Each row below has a hidden score, from 0 to 12, with 6 about the middle. What is it?
[ 87 -59   7  10 -25   6 -11 -47  55  25  76  47]: 0
[ -1 -80 -21  40 -74  12  71 -62  37  42  37  14]: 8
[ 72  75  89 -19  29  92  39   7  59 -18  71  24]: 0
[ 22  23  21  16  86  -6   2  17  -3 -38  25  22]: 0
[  5   9   1 -36  23 -25 -15  47 -16   5  -2 -17]: 5
[ 51 -26 -18 -18  47 -40  27  51  13  12 -20  43]: 1
[-26  13  -6 -24  46 -23   3  32   5  16 -31 -12]: 8
[ 32   4  12 -25  78 -11  13  -2 -14   5 -20  13]: 3
[ 53  24  -9  -5 -28  42  14  23  21   6  11  65]: 1
[  8  27  -5 -30 -23  25   6  47   2 -13 -68 -24]: 6
[-34  39 -30  17 -81  36   8 -11 -17  25   6 -62]: 10
[ -4  23 -43 -40  48 -11   7 -11  -2  -6 -28   3]: 7
[-68  40 -25 -31 -30   0  -9  -4 -47 -26 -40 -22]: 12
[ -5  54 -73 -32 -18  14  20  16 -32 -10  -2  34]: 8
[ 38 -72 -23   8 -85  34  72 -23  39  33  41  47]: 4
[-24  -3 -27  -8   3 -25  12 -12 -14 -40 -57  -6]: 10
[ 37 -57 -39   7 -19  22  53 -61  12  13  77  46]: 3
[-32  43  96   6  93  25 -71  17 -13 -46  -3 -38]: 3
[ 58  -1  57  15  59 -41 -53 -45  16  13  37  29]: 1
[-37 -61 -14  20 -92  48  58 -23   2 -48  -8 -20]: 9
[ 13  53  38 -11  70  34 -87  49  14 -21  36  46]: 0
[ 14  56 -86 -32 -62   4  10  48 -24 -12 -22  56]: 7
[ 61 -18  21  -4 -55 -31 -10  82  -4 -47 -37 -32]: 0
[ 31 -46 -10 -10  -2   5 -49 -61   8 -11  99  52]: 3
[ 47 -99 -30  23 -39  13  40 -18  48  74  67  26]: 3
[ -1  23   6 -13 -45  23  20  -9 -13  -1  56  65]: 6
[ 20 -47 -35  27 -30 -14   7 -56 -16  47  23  29]: 8
[-30  44 -11 -12  13  26  14  14 -21 -21 -30   0]: 8
[-45  28 -83 -39 -34 -23   9 -14 -15 -47 -20  27]: 12
[-30  33 -70 -41 -72  -7  10  60 -22 -29 -26  36]: 10
[  26  -74   30    3  -11  -31  -44 -107   26   23   57   52]: 7
[ 61  15 -17 -27  54  -8  16 -25  17  73  31  -3]: 2
[ 13 -16  39   8  78  -8 -49  -4  -6  14  28  38]: 3
[ 19  -6   4   9  26 -10 -16  47  15 -33 -32   5]: 2
[-28  35  29 -46   1   7 -33  -2 -52 -44  -3 -47]: 8
[-23  43 -42 -32  -3 -12  13  22 -26   0 -46  22]: 10
[  3 -60  98 100  82 -39  -7  22  58  36  -2 -44]: 0
[  6 -63 -32  87   3 -31  45 -81   4  87  71  21]: 7
[-74  55 -54 -26 -12   7 -19  -1 -50 -35 -21   8]: 12
[  -9  -53  -24   -6 -119   48  110  -11    3  -17    5   -9]: 8
[ 15 -36 -40  23 -27  -7  17  -8   1  34  42  28]: 5
[67 26 47 46 36 20 59 25 43 20 57  6]: 0
[-43 -64 -65  17 -23 -36   4 -50 -23   7 -21 -29]: 12
[ -1   3  10  -7  29   8  -4  54  16 -24 -34 -20]: 3
[-23  19  -9   6  35 -12 -13  53   3  -7 -38   7]: 6
[-36  68   0 -45  33  36  -1  21 -48 -18 -25  20]: 9
[ 34 -14  50   2  27  -9  -1  16  23  63  71  61]: 1
[-32  38  77 -18  62  31 -67  46 -30 -36 -14 -23]: 5
[-48  53  23 -36  -4  42 -40  91 -25  -8  -2 -20]: 7
[-88  62  27 -49 -50  25  -5  22 -47 -36 -36 -39]: 12
[  5 -25 -46 -10  19   8  82 -53  -2  49 -47  21]: 10
[-13  23  22  -6 -11  25  10  75   8 -21 -75 -45]: 5
[ -35  -15   71   29   75  -54 -103  -65   -2   17   18   -9]: 9
[-41  45 -63 -33   8 -21  23  36 -18 -25 -11  78]: 10
[ 92  18  74   7  29  68  28 -29  29  24  42 -23]: 0
[-15 -23 -27  -4 -18 -28  13   8 -32 -28 -29   9]: 9
[ 22 -31 -35  -2 -35 -29  -1   1  14  46  -3 -30]: 7
[ -6   6   2 -10  67 -15 -17 -18   5 -32 -61 -71]: 6
[-26  53  14 -22  15 -26 -52  53  -9 -37   5   8]: 6
[-13 -10  38  -7  26 -45 -75 -29 -23  -7   4 -46]: 8
[ 20  35 -14  23  -2 -11 -50  16  -2   7  53  64]: 3
[ 22 -16 -31  26 -24  13  17 -26   5  81  44  19]: 6
[-50  23 -16 -13  -9  13  26  12 -20 -16 -61 -23]: 11
[  8  42 -25 -59 -80  33  15  54 -24 -40 -46 -12]: 7
[-47  60  59  -3  16  49 -85 -19  52  35  36 -51]: 8
[ -7 -21  -7  20  -3   4  -4 -44   3  47  15 -26]: 8
[ 32 -11  46  69  20   3  48  50  31  60  80   1]: 0
[-33  12  43   2  25   4 -44  66  20 -14 -28 -26]: 5
[ 34  29 -16  -9  20 -25 -18  15 -14 -22 -11   9]: 3
[-27  30 -41 -15   2 -19 -25  -4 -17 -47 -30  19]: 9
[ 31  13  25 -20 101 -24 -21  16   2 -19   9   3]: 0
[-59  30  45  -3   6   3 -82 -26 -40 -66 -29 -39]: 11
[ 32 -58 -45  21   9 -22  23 -81   9  36 103  38]: 4
[-49  39 127   9  77  47 -52  -9   2 -20 -38 -68]: 6
[-65  15 -33 -18 -34  20  15  16 -30 -64 -48  -9]: 11
[-38 -67   5  24 -74  22  48 -46   7  23  33 -18]: 10
[  13  -78  -22   57 -121   18   53  -19   26  -34  -10  -25]: 6
[-42  -7 -24  63 -27   3  91 -50  -8  57  69 -20]: 9
[ 65 -24  48  94  43 -16  20 -64  38  87  87  21]: 0
[ 72 -82  -8  37 -84  24  60 -89  23  38  56  42]: 4
[ -4   4  34 -12  34  13 -24  53   9 -14 -11  23]: 3
[ 32 -67 -14  35 -23 -51 -19  -4  24  33  44  37]: 4
[ 17 -63   3  32 -28  19  43 -69  18  25  37  52]: 6
[ 25 -63 -27  32 -41 -21 -16 -55   0  38  17   2]: 8
[-45  56  15   1  34  11 -19  22  -7 -14 -75 -31]: 9
[-11  25  19 -20 -32  54  20  -7   3  15  27  37]: 7
[  1 -60 -16   5 -63  59  91 -15  23  15  -5  -4]: 7
[-33  20 -26 -46 -26  13   8  -4 -25 -25 -59 -15]: 12
[ 16 -54  41  42   7  45  26 -15  34  28  56 -10]: 1
[-44  39   1 -26  27  13 -63  13 -20 -23  32   6]: 7
[ 19 -28  47 -13  94 -29 -48  12  -9  -4  -2  18]: 3
[  5  -3  14   0  92 -37 -43 -39  10   8  11  51]: 6
[-51  34  62   7  27  40  -6  59  18 -33 -57 -60]: 6
[-45  40 -37 -16 -21  13   0  12 -21 -61 -40 -40]: 9
[ 14 -32  33   0  25 -46 -49  23 -28 -63 -22 -46]: 3
[-36   1 -24  14  47  -7 -26  37   5 -30 -40 -26]: 6
[ 33 -10 -45  13  15 -35 -25 -87  19  18  37 -14]: 6
[-47  -2 -34 -10   8  35  94  14  17  18 -34 -27]: 9
[ -7 -48   4  20  21 -43 -36  36  24 -25 -40 -51]: 5
[ 19 -12  26  -1  81 -38 -74  -3   5  30  30  52]: 4
[-38  31   4  -4  20  15  27 -44 -15   6 -61 -76]: 11
[-28  54  20 -23  46  21   5  38 -27 -57 -37 -15]: 5
[ -2 -34  53  38  79 -75 -91 -33   4  -1  31   4]: 5
[  43   -8   30    6   63  -66 -103  -22   25  -10    8   16]: 2
[ -28  -53  -61    3 -122   61   98  -17   -5  -13   -6    4]: 11
[ 36   7  45 -16 114 -27 -52 -31   7  67  52  40]: 3
[-52  18  24 -17  -1 -13 -41  70 -19 -22 -24 -34]: 8
[ -4  20  51   1  71 -50 -32  25  65  36   3  -3]: 4
[ 42  30  51   1  -7  23  -3   4  29  -7 -31 -45]: 2
[-19  10 -24  -5  -7 -30 -52  19  -1 -19  37  38]: 7
[-22   3 -36  20  -9   3  -9 -34 -11 -11 -33 -54]: 9
[ 37  -3  90  -8   7  13   3  21  37 -26  13 -27]: 0
[  7 -15 -64  25 -15   6  53 -37  11  20   2  30]: 7
[-24  73  14 -14 -12  23 -17  49  -9 -14 -71 -44]: 8
[ 10  35 -28  11 -31  20  79  42 -17  37 -14   7]: 6
[ 22 -13 -17   0 -13  -5 -24 -22   6  11  31 -25]: 5
[ 81   4  29 -19  -4  38  38  -9   9  -5  25  17]: 0
[ 14 -88  28  44 -41  26  34 -57  10   8  35  14]: 5
[ 16 -38 -66  22 -35 -20  39  -9  16   0 -36 -15]: 7
[-45  51  71 -22  59  24 -49  39 -14 -31 -14 -46]: 6
[ 75  24  13 -37 -17   7  12 -13  20  15  56  47]: 0
[ 35  -7 -23 -15  -3  31  15  -4  -8   7  78  55]: 2
[-15  30  22 -38 -26   1   6  89 -38  -7 -57  -4]: 7
[ 65 -44 -13  18 -19 -57 -13 -16  18  21  12 -18]: 2
[-43  53 -39 -22  18   6 -11  -4 -44 -25   0  54]: 10
[-77 101  48 -45 -49  53 -10  14 -39 -48 -39  -5]: 12
[-30 -59 -47   9  -5 -31  11   0 -15  25 -20 -26]: 10
[ -3 -19  11   4  45 -16 -30 -61  11  40  23 -28]: 7
[ 20   9 -36  11  -5  -1  -1 -45 -14  14 -31 -47]: 7
[ 68  19  67  75  80 -12  24  22  14  54  72  16]: 0
[-38  66   1 -39 -32  24 -19  81 -11 -15  -7 -10]: 7
[-94  83  11 -39 -17  38 -44  61 -46 -61 -11   2]: 11
[-47 116  81 -14  46  54 -37  21  10 -13 -27 -75]: 6
[  0  15  12 -23  43  -6  -3  44  -3 -55 -30 -24]: 3
[ 66 -33  13  -5 -65  15 -11  -9   1  -9   7  -1]: 2
[ 15 -16  58  -3 -19  12 -27  12  37 -34   5 -24]: 2
[-13   4  14  -5  33 -20  -7  30 -25   0  22  11]: 5
[ 46 -68  -6  96  16 -65  12 -53  25  67 117  -9]: 0
[ 17 -28 -48 -12  -4  13  59  -3  12  65  32   7]: 6
[-66  59 -47 -29 -42  38  23  35 -33  -5 -20  28]: 12
[ 33   5  23 -29 -18  20  18  -1  20   2  37  32]: 3
[-62  77  84 -22  25  40 -52  34 -47 -57 -14 -50]: 7
[-31  17  41 -26  23   8 -29  76 -28  10   5 -46]: 5
[ 15  -4 -44  -1   0 -41   0  20 -24 -34 -19  32]: 5
[  6  -5  21  15  54  -3 -85  15 -19   2  45  38]: 3
[-51 -48 -12  81   2 -26 100 -63   5 114  76  24]: 11
[ 78 -46  20  -8 -20 -26  13 -19  15  11   8  42]: 2
[ 36 -66  56  73 109 -33  44  61  42  12 -13 -31]: 0
[ 59 -42   1   9  32 -22   3 -57   2  64   6 -28]: 4
[ 45 -35  19   8 -15  -6 -54 -58  28  33  59  14]: 4
[ 20  10 -25  15  13  -9 -11 -25  37  48  55 -14]: 4
[ 13  48 -62 -36 -22 -10   9  57 -33  20  17  65]: 6
[ 27 -36 -35   7 -34  -9  19 -24  19  50  39  19]: 6
[ 62 -51  38  40  41  -8  19 -89  48  57  71  14]: 1
[  6   3  83  84  53  -2  -6 -60  28  95 109 -61]: 2
[-15  17  63  -3  50 -26 -19  31  -8 -63 -29 -23]: 4
[ 55   8 -21  -7 -35  12  38   0   2   5 -19  45]: 4
[-21  51 -41 -36  20   0 -30  41 -44 -27 -11  43]: 8
[ -8 110 119  17  85  48 -68  59  13  17  58 -34]: 0
[ 45 -42 -21  -3 -28  23 121 -21  24  13   5  29]: 3
[ 51 -33  31 102  48 -16  85 -31  29  89  99  29]: 0
[ 29 -32  36   5  -6 -23  24 -34  46 -22 -12  -6]: 4
[-23  35 -36 -57  51 -20  41  41 -18  47 -30  14]: 9
[ 54  13  15 -27 -80  46   9  31  16 -36   7  25]: 1
[  0 -13 -16  -8   5 -40 -24   0 -20  -6  -7  -8]: 7
[-28  61  85   4  92  15 -41  33  15 -55 -24 -38]: 2
[ 21 -73 -56   9 -67  35  72 -38 -28  27  34   7]: 7
[  6 -57   9  20  54 -27  11 -28  25  75  21  -6]: 6
[ 27  15   3 -35  54   0 -10  35 -13   0  -8  20]: 3
[-19  30  18  18   2   0 -36  79  20 -35 -23 -22]: 3
[ -2  -8 -23 -28  -7 -38   4  14 -22 -17 -17   3]: 7
[ 32 -63 -23  58 -11 -64 -58 -81  -4   6  18 -10]: 7
[ -3 -64 -29  30 -51 -14   5 -63  56  30  96  44]: 7
[-53  39 -64 -51 -12   0  27 -31 -56 -27  -4  14]: 12
[ -43   70  117  -31   26   21 -104   54  -11  -50  -32 -106]: 5
[-41  21 -59 -33 -17 -19   2  30 -47 -43 -23   7]: 10
[ 38 -57 -15   2  -4  10 -19 -46  17  12  84 112]: 3
[ 30 -35 -16  15   1 -45  13 -31  17  67  17 -10]: 6
[-34  25  -3 -21  23 -20  -3  37 -21  -6  -9  27]: 8
[ 48  29  29  -4  26  39   1  35   7 -24  63  43]: 0
[-19  -8  -5 -17  22 -33 -34 -10 -33 -15 -18   7]: 9
[ 18 -46  -6  11  47 -28 -22  18   6 -32 -29   4]: 3
[ 42  -6  13   4 -64  12 -11   2   0  -6  47  32]: 2
[-45  51  67   3  35  25 -58  26 -36 -18 -11 -42]: 7
[ 51 -67 -27  31   5 -24   3 -66  34  67  12  40]: 6
[ 20  29   6 -11  20  11 -45  62 -16 -12   3   6]: 2
[  4 -12 -62  25  -5  28  42 -39 -18   8 -18 -13]: 7
[-38  32  53  -6  -9 -35 -62  71 -42 -52 -14 -15]: 7
[-24   8 -33 -19 -72   4 -16  19 -16 -74 -67 -37]: 9
[ 40 -39  11  90  17  -7  40 -74   7  70 111  27]: 2
[ 53 -51  25   8  36 -32 -36 -89  22  25  64  24]: 3
[ 29 -54 -55  15  -6 -27  17 -26 -21  26 -16   0]: 7
[ 44 -96  54  70 -20  -1  18 -92  45  31  15   8]: 4
[-27  55 -36 -28   4 -21  -4 -17 -12 -74 -37  -7]: 9
[ 17  -3  32   8  23 -41 -82   9  21  12  10  -4]: 4
[-43  52 -24 -46 -43  42   0  49 -39 -36 -15  -2]: 9
[-20  23 -38  -3  12  -3  -5  42  -9   5  -7  41]: 7
[-33  55 -32   5 -11  13  18   8 -13 -69 -51   3]: 8
[ 60 -22  55  20  43  18 -12 -59  75  32  40  42]: 0
[ 36  -9 -22 -12   4 -11  13  21 -11  -2 -30   5]: 4
[-84  22  11 -29   4  -8 -32  47 -48 -45 -26 -29]: 11
[ 35 -85  20  18  11 -46   7 -39  32  58  35 -58]: 4
[-33  73 -20 -28 -46 -11 -70  24 -40 -73 -35 -24]: 9
[  29 -107  -12   24  -65   27   52  -60   36   23   49   50]: 5
[ 30 -21   4  13  27   4 -64 -67  35   9  75  47]: 3
[  0  31 -71 -28 -24  -3  10  37 -33  -3   3  69]: 7
[-80  58  73  -6  12  38 -51  32 -48 -48 -27 -48]: 10
[ 39  -5 -19 -29 -37  14   1   2   5 -24  48  27]: 2
[ -4  52 -71 -39  -4  32  50  43 -30 -45 -22  28]: 5
[ 72 -46  34  -6 -15 -17  10 -42  32  59  31  30]: 3
[ 49 -26  52  36  -7 -20 -30 -72  32  16  52  21]: 3
[ 40   5  -8  16  41 -52 -81 -13  25  -5  44  68]: 2
[-68  18 -10 -14  -5 -34  22  38 -20  -4 -67 -29]: 12
[ 44  -4  18 -12  22  45 -56 -25   9   1  96  66]: 0
[ -7 -22 -26   5   3 -22   1   5  19 -16 -62  10]: 8
[ 41   0 -35 -32 -68  40   3  11 -17 -14  44  20]: 3
[ -8 -34   0  24   8 -35 -75 -35 -23   3  27  26]: 8
[ 43 -33  11  17  34 -26   4 -22  -8  76  14 -22]: 4
[-81  73  69 -35  -7  37 -65  65 -28 -13 -21 -64]: 10
[ 55  -7   2  -9 -38  21  20 -16  38 -13 -27  29]: 3
[  0  42 -51 -30 -41 -10  27  -6 -38 -17 -30  38]: 10
[-82  37 -36 -35 -54  -4   1 -10 -42 -40 -45 -15]: 12
[-47  26 -76 -43 -56  12  38   6 -26 -32 -24  17]: 12
[  7 -33 -43   9 -37 -25  -2 -17  -4   8 -12 -21]: 8
[-42   9  39 -12  54 -19 -74  43  11  -6   4   2]: 6
[-84  47  94  -4  51  47 -73  33 -47 -20   4 -86]: 8
[ -9  23  -9 -28 -85   9  -8  73 -31 -42 -63 -22]: 8
[-22  42 -70 -47 -57   6  13   8 -30 -42 -20  23]: 10
[ 46   8  23  -6  88 -24 -49 -17   1   6  38  48]: 1
[-22  23 -38 -14  21 -14   6  -5 -14 -51 -43 -16]: 8
[-17  -6 -36 -15 -50  -1   8  53 -23 -35 -36   7]: 8
[ 36  -6  37 -11 -13  14  -1 -15  15 -10 -22   1]: 4
[ 33  -4  18 -15  -3  10  -6 -19   8   1  -3  25]: 4
[ 36   4 -75  36 -32  18   5  19 -13  24  -7   1]: 4
[-30   3 -50 -23  14 -16  32 -13 -13 -49 -66  34]: 10
[-66  51  13 -40 -20  22 -19  11 -29 -53 -39 -40]: 11
[-28 -42 -28  11 -29  -5  40 -25  -9  24 -20   1]: 11
[-16  18  12 -39  -8  15 -48  41 -33 -53 -44 -41]: 7
[ 18 -43  47  17   8 -41 -25  24  48 -36 -51 -33]: 3
[ 47 -26  20  -9  -7  12 -55 -72  40  -9  79  47]: 2
[ 55 -37 -12  22 -83 -58  30 -43  11   8  19 -33]: 5
[ -5  23  33 -11  26 -12 -59  14 -33 -16 -10  12]: 6
[ -8 -21 -40  34 -33  19   4  12   6  21 -24 -19]: 8
[-50  27 -25   5 -65  47  45   0 -37  20 -27 -64]: 12
[ 35   2  68  -9   4  15 -17  16  20 -17  28  11]: 0
[-28  11  29 -10  39   5  -5  18  -7   6 -21  -4]: 7
[ 29 -31  44  -5  76 -34 -68 -19  24  19  12  23]: 3
[ -3  21   7  14  41 -52 -67  66  21 -30 -33 -29]: 3
[-44  39  -1  -5  -2  25  -5  -7   3  79  12 -21]: 11
[ -4  23  -7   8  42 -32 -36  -5 -20 -26   2 -11]: 5
[-73  19  88  -4  22   2 -89  38 -18 -69 -34 -90]: 8
[-20  82  15 -38  -9  61 -39  65 -34 -37   1 -33]: 4
[ 47 -54 -14  47  21 -47 -44 -72  23  21  35 -21]: 3
[-39 -45 -18  13   3 -25  -5 -29  -5  11 -24 -27]: 11
[ 29 -54 -44  13 -33 -36  -3 -44 -13  36  34  -3]: 7
[-26  19 -48  -1 -50  -9 -28  45 -35 -52 -16  30]: 8
[-25  87 -29 -51 -16  45  27  72 -19  11  16  49]: 7
[ 26   9 -45  28 -75 -12  62  28 -29 -14  -8 -52]: 4
[-19  -1   1  -4  51 -10  30  -5 -19 -37 -57 -43]: 7
[ 23  10  13 -17  66 -33 -88  -6  -3  -1  27  12]: 3
[-28  41  -8 -29 -31 -11  34   8 -13 -25 -46 -28]: 10
[ 42 -26  41  70  18 -20  38   9   6  20  56  13]: 0
[-53  10  27 -11  24  -5   2   9 -31 -27 -64 -27]: 11
[-13 -33 -77   8 -47  19  38 -48  21  -6 -21  -8]: 10
[-80  59 -16 -46 -20  41   3   7 -24 -12 -63 -33]: 12
[-29 -21  21  16  20  -3  -7 -30 -16  86  -4 -30]: 11
[-12 -15  21 -21  83 -47 -28   4  -5 -12  -2 -13]: 5
[-20  42 -42 -17 -50   8 -27  47 -22 -18 -35  -8]: 9
[ 30   2 -26  -5 -42 -19 -69  45  -2  -5  38  35]: 3
[  1  40  10 -13  29 -15 -59  57 -15  -8   1  13]: 4
[-28 -37 -60 -23 -32 -48 -32  42  15 -45 -70 -42]: 9
[ 23  -7 -40  19  30  -3   8 -44  -6  80  44  17]: 6
[  6 -54 -62   3   6  -5  15 -29 -21   5 -19  -8]: 8
[ 53 -47 -16  11 -54  43  61 -44  31  36  29  29]: 4
[ 56   6  -4   7 -54  24  33 -25  11 -23 -24   8]: 3
[-18   3   1 -16 -39 -15 -29   7   1 -38 -91 -45]: 10
[-35   7  43 -17  12  12 -22  36 -30  -5 -60 -25]: 9
[-69  16  50  18  -2   2 -57  23 -45 -39 -10 -28]: 10
[  7  19  -2 -38 -17  72   9  -1  28  25  23  48]: 5
[ 44 -21  59  22  38  17   5 -63  60  39  41  30]: 2
[ 10 -11  10  13  14 -27   2 -64  27  43  13  -6]: 7
[  32  -88   42   23    3  -34  -46 -119   64    0   55   22]: 5
[-31  52 -16 -29 -49  43  55  88 -43 -33 -44  28]: 8
[  5  29  -9  -2 -20  -2 -35  31  16 -35  -4  -9]: 4
[-50   8 -47 -27  13 -28  -2 -22 -21 -23 -39 -72]: 12
[  7 -52  18  19 -29  33  68 -34  31  53  53  35]: 5
[  9 -48 -62  -6 -20   7  44 -45   2  19 -32 -13]: 9
[  6  30  65 -36  32  65  61  15  -6  10  59 -14]: 1
[58  8 38  8 12 45 12 25 31 -4 17 47]: 0
[-10  20 -57 -22 -14 -18   9  40 -14 -45 -45   6]: 7
[  2  20 -58 -46 -19 -11  42  24 -38  -3 -66   4]: 9
[-27 -37 -54  17  18 -23  49 -48   8  26  -5   9]: 10
[  4 -20 -58  15 -20 -16  23 -34 -25  45  43  11]: 8
[  3   5  26  -7  22 -31 -27  61 -14 -35 -35 -40]: 3
[ 34  -1 -27   3  26  -1  10 -59 -23  87  42  32]: 7
[ 27 -54 -61  -8 -96   8 106 -29  13  26  22  24]: 7
[-26  13 -69 -33 -43  -1  10 -14 -49 -21 -14  24]: 12
[ 45  -6  50   0 101 -27 -62 -23   9  39  27  33]: 2
[-16  86  53 -28  47  12 -65  55 -34 -45 -46 -52]: 5
[  7  78  24 -12 -40   3 -34  79 -26 -63 -28 -24]: 3
[-10  18   0 -25  -5  24   0  58 -35   6   2   1]: 6
[ 15  -6 -71   5  10   0  44 -10 -15  19  17  10]: 5
[ -9  29  72 -22  30   3  17  41  26  28 -51   0]: 6
[-24  66 -47 -47 -30   7   5  56 -18 -28 -26  13]: 8
[-51  10 -14  16 -17  45  20  -2   6   2 -46 -64]: 10
[ -2  10  54   1 101 -29 -62  -8   8  38  33   8]: 4
[-11   0 -28  33 -21  19  22 -41 -12  -9 -29 -35]: 8
[  4 -19 -47  25 -13   0   5 -45 -15  55  41  18]: 8
[-13  25 -66 -43 -38 -11  36  11 -21 -57 -49  32]: 9
[ 45 -84 -54  25 -23 -21  55 -88  36  81  75  17]: 5
[-60  34 -69 -45  -7   9  17  22 -40 -12 -31  27]: 12
[-14  -2  46   6  89  -5 -89   5   9 -63 -26 -60]: 3
[ 19   6 -55 -48 -55  21  13 -24 -44 -21  21   7]: 7
[ 45 -83   6   3 -58  -1  54 -58  29   9  51  56]: 4
[-55  18 102   6  43  36 -51 -21   7 -22 -51 -72]: 9
[-56  62  40  -5  26  37 -59  69 -48 -61   0 -18]: 6
[ 21   9 -37  -9  18   5  -2  22  21 -23 -12  35]: 3
[-14  58  -2  -1  -2  31   1  60 -37 -47  -5  53]: 4
[69  4 37 68 29 40 50 37 25 75 53 10]: 0
[ -1  24  49  -6   7  -5 -69  22 -20 -25 -16 -29]: 5
[ 29 -17 -44  14 -13 -12   8 -35   5  48  45  74]: 6
[ 32 -73  -4  46 -11 -26   3 -54   3  40  40  21]: 5
[-17  31  -1   0 -12  -2 -33  30   4 -45 -39 -26]: 6
[  8 -66  -1  17 -16 -23 -21 -43  10  34  17  -8]: 8
[  2  -3  12 -15  48 -15   6  26   9 -14 -31 -27]: 4
[ -4 -28 -42  17 -42 -15  33 -43 -12  37  13 -20]: 9
[ 46  -6  -2  21  47 -54 -84  -3 -14   2  50  38]: 1
[ 55  -7  -2  17  12 -32 -64 -14  35   5 -12  20]: 3
[ 16 -36 -58  51 -80 -41  89 -26 -36  67  30 -37]: 8
[ 34 -82  49  14 -34 -19 -28 -79  52  16  66  12]: 4
[  9  49  63 -19  43   7  10  54  23  10 -50   0]: 3
[ -1 -24   9  15  11  -6  18  25  14  65  68  37]: 4
[ 14 -67 -22  31 -40 -29  -3 -48  24  25  31  -5]: 7
[-81  65  20  -2 -10  63  26  23 -23   9 -40 -65]: 12
[ 27 -90   5  32 -31 -18  23 -58  42  15  86  27]: 3
[-14  22 -40  -9  31  17  64   8  16  26 -37 -22]: 7
[-11   6  -4   4  -7   1  44 -14 -15  -6 -41 -54]: 8
[ 26  26 -95   3 -75  10  35  13 -16  13  14  35]: 6
[ 40 -37  41   5 -15  17 -31 -51  29 -19  31  39]: 3
[-28  40 -52 -60 -43  22  19   6 -42  12 -38  -6]: 12
[-11  27 -26 -29  -6  -6  28 -34 -47 -17 -36   7]: 10
[ 73 -53 -25   7 -31 -54   1 -42  10  30   7 -45]: 3
[  1 -70 -14  23 -95  23  83 -38  10  35  78  62]: 7
[ 57 -11 -52   3 -85  48  67   0 -27  -9  32 -12]: 2
[ 15  29 -86   4 -44  11  27   5   2  -9 -10   4]: 6
[-54  57  26 -26   6  25 -54  30 -28 -30 -70 -62]: 10
[  26   -6   42  -15   53  -35 -109    6   13  -12   31  -14]: 2
[ 36   0  33 -19  46  19 -10   5  14   2  29  26]: 1
[  2 -36 -62   9 -26 -37  55 -62   5 -11 -29   8]: 10
[ 30   8  23 -15  23 -18 -31  74  13 -25 -24  25]: 1
[ 66  16  45  30  53 -25  -3  16  67  61   3  17]: 0
[ 83  -9 -61  -4 -28  22  53 -37   0  58  69  47]: 1
[-37  28 -19  15  18  21  36 -22 -29  34  19  12]: 9
[-29  20 -56 -43  20   9  38  -9 -21 -11 -62  -4]: 11
[  4 -80 -34   7 -27   9  49 -78  38  54  56  63]: 8
[-16 -28 -39  40 -42  -2  39 -43   3  -7 -51 -46]: 10
[  9   9 112  12  73 -52 -48  -5  31  21 -20  10]: 4
[ -7  27  -8  -7  72 -13  -2  30 -17 -38 -17  15]: 4
[-12 -36   6 -22 -39  17 115 -37 -10 -32   8  -6]: 7
[-13 -79 -11  14 -80  41  45 -37  27  36  42  -5]: 8
[ 15   2  37   3  34  -7  18 -12  -8  48  63  38]: 4
[-102   41   39  -15  -15   12  -50   45  -11  -48  -49  -67]: 12
[-12   5 -21 -23  19 -46  10 -33   6  64   4 -42]: 10
[ 21 -74  25  20  16 -53 -57   5  33   5  11  13]: 4
[  6 -45   5  28  24 -71 -59   5  27   5  -4  -3]: 5
[ 10  -6  27 -27  10  14  24 -11  25  71  25  48]: 7
[ 55  18   9 -22 -31  45  25  31   9  -4 -16  13]: 1
[ 48  -5  31   3 -43  18  13 -38  36 -22  17  -5]: 2
[ 51 -37  -3  18 -21  10  25 -97  19  47  80  53]: 4
[-22   8 -34  -3 -31   1  37 -18 -17  15  14  12]: 9
[  4   5 -41  -7   1 -17  19 -24 -14 -23 -54   5]: 8
[ 14  15  94 108  62  16 -71 -30  48  48  94 -13]: 0
[ 67 -23  66  40  27  -2  -6 -52  57   3  43 -17]: 0
